(in the rows, 128 means zero)
One turn or mirror swaps these rows in pairs. Which row does each one swap with?
The rows were stretched afterwards, more along some directions than others.
nup: [141  98 193 102 117 135 135 123 137 142 141 144 114 127 134 102]
fesa: [121 113 153 120 100 138 184 128 149 127 131 132 105  92 131 111]
gozat: [126 131 114 130 120 132 173 139 161 104 112 130 123 141  91 115]
Vele: [ 98 124 142 109 136 103 131 111 138 130 106 141 131 124 167  99]
det: [136 123 148 135  98 145  93 125 104 144 140 130 118 122 158 111]
mokib: [124  96 174 130 108 151 128 140 133 139 156 140  94 117 131 122]
reg: [115 131 143 116 126 122 135 128 140 118 147 105 121 116 139 111]
foro: [152 110 151 123 115 167 121 148 104 137 143 132 105 133  93 144]
Beme: [114 120 146 117 127  97 132 125 130 148 148 100 145 103 130 121]
nif: [126 130  78 149 133 116 135 129 101 116 102 140 145 169  97 141]
lim: [116 112 112 127 122 149 166 155 143 115  73 158 103 144 122 120]
Bimu: [126 113 154 113 102 135  98 122 127 146 154 126 112  93 141 129]
fini: [118 109 125 137 138 130 166 158 136 124 117 141 103 131 119 139]
konak: [117 125 137 154 123 172 128 147 116 133 130 134  90 165 129  96]
losak: [ 89 129  94 130 150 124 107 120 150 123 113 123 115 118 168 130]
fem: [115 107 121 126  94 129 115  96 110 134 129 137 129  94 152 139]
Suzus: [135 105 108 138 109 155 154 140 146 112  89 154 103 167 129 108]
kes: [136 145  73 136 125 109 112 120 137 115 106 121 149 141 138 128]
Labe: [147  88 127 145  93 162 142 156 133 137 137 116 102 130 110 138]
Zofop: [125 107 155 108 119 138  90 140 123 146 156 116 111 107 137 122]
fel: [122 132 122 120 117 145 148 139 155  97  69 149 109 144 143  79]
zolaz: [ 90 123 134 123 137 137 141 148 124 126  89 126 101 117 172 114]
Tov: [129 113 148 122 131 123 104 128 144 126 123 149 111 147 168  83]
peg: [120 127 105 117 135 154 144 133 170 111 117 125 106 138 102 136]
Diser: [154 130 100 138 100 153 146 147 139 116 120 128 115 155  78 122]
suleg: [109 112 137  95 143 121 115 113 139 119 125 145 125 104 153 122]
fepu: [147 125 165  95 106 133 138 112 134 139 117 132 142 103 118 113]
doma: [155 118 136 116 140 126 120 141 124 138 114 140 140 152 101 137]
Vuga: [132 111 104 133 126 121 136 124 157 127 134 119 112 139 167 111]
Mobob: [154 120  91 121 102 151 136 142 158 111 127 112 119 139  94 119]
Zegad: [133 102 107 134 121 149 122 148 151 110 138 117  98 132 137 146]
sos: [115 116 177 120 133 167 120 143 126 144 154 133  89 141 114 117]
lub: [131 134 111  98 136 111 125 111 140 122 129 114 146  99 110 151]
kan: [127  98 108 148 118 142 110 147 135 136 117 126 104 145 159 115]
Relu: [137 122 105 120 130 154 160 143 139  95  94 151 117 161  94 111]
vukir: [128 113 150 113 107 121 154 113 152 137 135 145 120 122 145  88]
ziv: [107 129 134 128 120 117 128 126 131 138 115 114 128 124 160  82]
tefa: [129 121 121 105 140 126 167 140 158 103  72 142 129 145 103 124]

Vuga is swapped with zolaz
Beme is swapped with Labe
fem is swapped with nif

One turn or mirror swaps these rows in pairs. Which row does each one swap with?
The rows were stretched afterwards, more along some directions than others.
Gop: [116 175 118  98 118 139 151 118 138  67 133 126 151 155 158 136 170 123]
bese: [148 153 134 120 132 148 150 128 135 103 140 137 134 156 155 144 170 164]
Fidol: [139 167 134 132 128 140 125 140 149  35 154  99 165 128 130 112 154 158]
nizu: [142 199 137  97 162 165 136 144 137  66 127 118 140 158 166 142 155 157]
nonem: [124 185 122  95 118 136 153 127 133  60 124 133 142 171 161 158 160 125]
Zufer: [144 117 123 122 122 128 130 165 124 120 151 154 139 144 124 129 150 165]
kuf: [130 141 129 113 112 136 131 142 114 130 138 165 124 173 139 150 144 146]
kiz: [148 182 130  83 137 181 129 157 146  84 128 147 126 180 141 160 144 165]
sina: [123 149 145 131 118 160 116 109 143  72 132 149 116 163 176 143 167 203]
vifeb: [145 197 111 105 128 139 128 134 137  80 128 130 122 179 143 148 134 131]
zani: [138 122 125 143 132 126 102 135 137 104 139 142 114 151 149 128 171 141]
mok: [148 140 138 144 107 142 118 149 140  60 157 121 159 124 117 126 161 170]
Tumar: [156 167 128 120 151 170 125 166 136  83 166 130 142 156 156 132 152 184]
zuz: [139 161 139  97 157 159 141 133 137  99 125 149 120 169 179 153 174 175]
faki: [152 177 132 113 143 136 125 154 144  45 143 100 161 149 139 129 162 139]
Tud: [112 175 124 100 115 142 140 117 133  62 124 131 139 166 163 155 163 121]
Dinil: [149 148 118 134 131 122 117 137 132 112 139 143 117 165 139 144 142 150]
pab: [144 136 115 115 123 134 106 162 132 104 146 137 133 148 127 160 159 101]
Lutuv: [149 162 128 109 150 165 127 133 172 104 130 117 128 161 147 110 155 158]
bip: [143 168 122 101 135 169 136 135 145 102 126 103 134 143 122 138 139 158]
pelut: [128 153 140 123 110 150 105 123 141 105 123 150 135 135 127 139 150 173]
Nofu: [128 157 118 105 109 139 134 129 142  85 137 138 123 172 153 162 143 116]
somo: [128 135 117 110 111 142 152 145 134  98 144 144 147 156 148 132 167 133]
gav: [134 163 121 111 114 163 131 137 149  76 141 133 124 170 152 167 144 145]
bona: [122 124 130 119 129 137 133 129 160  95 138 137 145 161 144 117 178 147]
vegi: [129 172 131 110 132 154 138 122 150  52 122 108 138 151 145 125 180 136]
kufi: [148 161 145 129 127 135 116 156 130  58 137 115 156 153 126 118 137 152]
Dar: [132 132 140 121 126 132 126 139 120 110 122 161 137 174 145 143 156 159]
guvu: [154 149 135 114 142 148 115 139 146  81 120 132 118 168 140 145 178 168]
mes: [151 171 109 118 137 143 120 156 132 118 133 129 131 161 122 154 137 109]
sakuv: [133 128 129 128 116 135 120 146 130 127 126 159 118 171 156 154 146 132]
Mep: [140 152 124 117 127 139 107 146 140  78 143 111 136 134 139 153 160 126]
tup: [144 167 131 123 131 139 108 145 149  38 144 100 148 145 131 129 159 137]
Rirar: [126 136 150 129 118 144 108 118 155  67 135 135 150 137 133 134 192 177]
dinof: [141 148 102 141 115 143 125 139 113 132 138 151 105 159 142 154 130 131]
Sepid: [153 153 135 116 141 157 119 153 140  94 141 127 115 151 134 143 164 168]
dutig: [143 133 126  99 112 132 120 154 118 131 132 153 143 153  92 138 128 117]
nifi: [124 184 109 117 122 127 145 124 125  65 129 132 135 164 161 145 161 113]
zugi: [159 150 139 116 120 160  89 145 155  80 126 137 108 162 142 160 171 172]
nogan: [131 187 124  89 119 150 135 124 133  66 109 125 125 169 155 155 170 135]
Tem: [157 148 132 118 132 176 109 162 129  93 147 150 118 158 142 140 142 190]
lovu: [133 164 102 123 118 140 146 139 119 110 145 162 105 166 150 169 147 123]
zeli: [145 190 141 118 145 161 127 145 146  20 146 107 159 153 161 119 161 184]
Vos: [126 150 142 127 103 139 109 139 130  57 140 129 168 145 118 111 147 168]

bona is swapped with Rirar
nifi is swapped with zeli
faki is swapped with nonem
Mep is swapped with Nofu

One turn or mirror swaps these rows in pairs. Which row does each one swap with?
The rows were stretched afterwards, more along some directions than others.
Fuz: [150  96 147 131 142 161 118 137 133 141 149 128 168 126 175 116 156]
fek: [139 104 136 112 135 174 102 137 124 156 136 134 162 147 158 135 178]
Sab: [134 144 153  89 106 141 127 133 125 145 128 126 128 132 134 128 140]
zegup: [154 134 154  90 116 141 111 120 136 132 121 142 145 135 149 151 143]
zup: [148 121 157 109 122 136 124 141 106 168 131 160 159 128 138 141 132]
Toz: [162 113 146 141 132 121 116 160 132 138 134 171 162 138 123 136 113]
dem: [172  85 155 122 126 132  59 163 129 173 146 165 212 143 173 127 167]
Garu: [123 151 145  84 115 138 105 138 113 150 125 135 144 146 138 136 148]
piv: [166 115 150 134 130 121 104 162 132 136 134 173 168 132 134 132 114]
nore: [133 134 158  83 108 138 119 135 124 158 120 159 124 131 135 156 150]
zored: [141 148 148  80 119 133 101 143 115 145 137 127 162 138 162 122 150]
lol: [165 115 149 136 135 124 107 160 136 136 137 169 169 136 134 136 114]
Fiten: [164 111 145 130 126 124  99 163 130 140 131 178 171 142 132 141 118]
gamuf: [160 110 140 141 140 128 104 164 126 134 140 166 180 136 134 127 119]
Nopes: [138 147 150  96 126 145 118 139 116 155 132 131 135 132 149 133 137]
Kel: [187  80 165 131 128 139  65 163 138 166 151 157 211 131 177 128 168]
ravu: [144 134 152  96 130 148 109 133 137 140 133 121 131 134 143 131 133]
Ragim: [146 103 168 113 134 159 115 148 115 168 160 116 182 125 183  96 171]
moraz: [142 109 147 118 149 162 122 146 120 165 156 126 162 127 179 109 167]
rak: [147 102 151 122 139 139  72 165 111 166 180 104 192 105 185 101 170]
dud: [138 107 141 110 138 152  96 156 110 159 162 116 194 130 194  93 174]
Meper: [138 101 129 141 135 139 102 170 101 146 154 151 178 130 134 128 153]
Dake: [131 151 143  92 126 138 104 143 117 150 141 130 160 129 159 137 150]
kagil: [160 107 145 138 135 125 103 163 131 135 140 165 177 130 131 128 118]
kebev: [154  94 152 131 134 159 130 143 129 170 142 147 144 129 162 126 154]
Luv: [131 104 138 117 139 166 104 146 106 174 150 128 174 128 181 114 174]
Zas: [180  77 162 134 130 133  73 160 134 172 152 162 208 131 176 128 163]
zafaf: [166  93 169 129 139 126  74 174 116 165 179 123 196 109 177 103 150]
Pif: [139 101 139 142 139 140 109 166  97 149 157 151 191 120 144 126 160]
Nep: [179  78 159 128 129 137  63 161 130 170 149 170 216 129 183 127 167]
buz: [166  89 163 151 136 158 128 159 126 180 158 134 158 119 168 111 147]
moda: [145 146 149  83 123 147 120 130 126 154 126 139 131 138 149 146 154]
vof: [157 116 142 135 131 121 102 166 132 141 136 166 166 145 128 127 115]
Muga: [133 109 137 122 140 162  96 154 118 168 163 119 186 125 192 114 184]
paded: [183  81 158 128 128 136  59 161 136 168 152 156 211 130 181 127 166]
seve: [179  75 158 128 126 136  61 166 134 171 150 166 210 133 181 129 161]
fegav: [157 130 165 100 125 139 131 133 123 160 125 160 135 135 141 147 132]
buk: [122 115 145 107 137 147  93 148 109 159 158 119 187 118 183  92 181]
lib: [134 158 157  90 124 135 108 141 118 142 137 127 149 130 152 118 154]
Vitof: [145 102 168 120 135 157 123 154 125 170 151 141 148 123 169 120 164]
miled: [167 101 174 132 136 126  87 170 123 161 179 118 186  97 177 103 149]
Sof: [126 107 144 116 134 157  97 152 116 168 155 116 171 132 175 101 171]
Nudi: [128 121 130 135 148 143 110 167  92 143 163 129 178 125 143 116 154]
gub: [176  79 153 130 126 140  68 157 138 168 145 167 206 134 176 138 168]

Fuz is swapped with zegup
fek is swapped with ravu
Muga is swapped with Dake

One turn or mirror swaps these rows in pairs. Which row does each one swap with?
The rows were stretched afterwards, more along some directions than others.
mefi: [140  90 120 129  89 100 111 133 134 125 135 117  97 114 103 157 155  79
 128]
bof: [172 118 127 114 111 121 121 135 123 145 155 142 126 117 135 155 155 134
 126]
badu: [127 130 119 118 100 148 132 113 129 146 159 171 121 143 103 123 158 139
 133]
vanu: [ 96 108 117 137 115 130 128 125 125 132 134 108 121 164 126 146 141 104
 121]
Led: [138 116 111  96  96 145 137 144  89 171 146 201 117 134 126 146 159  73
 140]
Muv: [129 124 144 127 100 148 128 127 130 138 133 133 143 156 141 114 155 127
  80]
der: [122 121 153 136  83 113 115 131 137 117 133 147 117 139 115 141 142 136
  95]
pimeb: [137 109 135 129  88 138 134 122 115 142 127 170  99 129 111 136 147  82
 104]
vaba: [150 125 126 110  84 158 136 119 115 155 142 208 105 122  93 121 173  84
 107]
suvuv: [157 122 121 101  86 162 134 126 123 151 149 212 116 125  89 111 188  98
 103]
sapi: [131 107 135 129  81 129 136 126 105 141 124 169  98 133 126 129 150  70
 104]
voke: [132 111 110 129 105 107 132 125 111 135 138 162  84 139 126 144 155 124
 153]
vobe: [127 144 132 119  97 120 122 157 123 130 148 122 124 143 163 128 159 113
  87]
Zozuz: [129 114 137  99  83 150 128 144 108 153 142 197 122 127  90 150 161  74
 110]
nek: [109  86 112 132  92 108 114 145 129 124 128 104 119 149 132 157 152  87
 109]
fimu: [177 125 128 112 111 126 120 140 123 148 154 151 127 113 141 153 157 120
 122]
leduv: [137 111 117  90  89 152 140 145  92 169 148 198 126 131 114 136 160  81
 128]
lik: [128 102 141 136  96 105 129 124 103 114 139 104  85 120 117 128 145  97
 118]
Defo: [148 127 116  99  81 147 134 129 132 151 159 189 126 137 105 113 192 113
 101]
ziz: [131  85 118 132  93  96 108 142 132 122 132 110 107 128 118 167 152  85
 119]
Befu: [128 131 158 131  95 133 117 127 142 125 135 149 131 141 121 141 140 135
  87]
Kimu: [133 153 142 121 106 125 112 164 119 134 138 117 117 130 160 148 148 107
  91]
suvu: [136 146 115 110  95 141 131 125 124 147 161 189 116 138 114 120 159 134
 131]
Lur: [119 115 135 111  83 142 120 143 111 130 139 180 107 129  86 148 157  71
  96]
Ses: [135 109 109 100  98 129 138 143  89 165 142 180 109 136 127 142 165  88
 150]
vugul: [109 123 124 136 121 145 124 120 133 137 143 126 123 160 120 147 141 123
 124]
zutuk: [112 120 138 123  93 120 117 136 116 120 133 148  95 140  97 147 157 100
  95]
Zizo: [121 120 127 150 112 105 118 130 127 114 135  99  87 145 134 132 161 144
 116]
naveg: [128 120 130 142 102 117 121 133 126 126 136 100  92 133 127 123 168 137
 117]
Pobu: [131 125 141 125 105 145 126 129 133 139 131 134 149 154 146 118 149 128
  78]
fuv: [149 120 107 100  95 115 126 145  75 139 132 148  92 123 141 104 170  77
 106]
kidu: [131 106 145 134  97 109 135 119 110 114 144 105  90 123 119 124 146 106
 113]
zasop: [152 131 110 103  82 147 122 138 129 137 155 192 114 124 100 112 192 103
  95]
Gem: [113 116 110 129  82 108 138 119 146 122 145 153 128 141 141 137 139 101
 109]
pupu: [133 117 130 129  79 116 130 134 102 137 122 156  95 132 144 137 145  67
 100]
gize: [103 111 120 139 117 139 127 114 133 133 140 118 122 159 116 138 139 125
 123]
nilo: [134 125 107 112 106 127 131 139  91 138 125 141  98 143 150 102 167  88
  98]
Rolip: [136 123 131 125 106 140 129 129 123 142 126 133 140 156 153 115 158 118
  82]
Fut: [127 125 124 109  67 111 135 149  97 134 138 167 113 138 159 122 150  81
  98]
bigek: [117 119 138 121  89 124 111 147 120 110 134 152  96 130  91 138 165  91
  87]
depod: [161 118 113  93  89 109 113 155  71 143 128 152  97 108 132 123 165  79
 108]
lupi: [123 105 114 117  98 100 138 123  96 126 125 158 108 140 133 110 156 141
 117]

Ses is swapped with pupu
Gem is swapped with lupi
mefi is swapped with depod
ziz is swapped with fuv

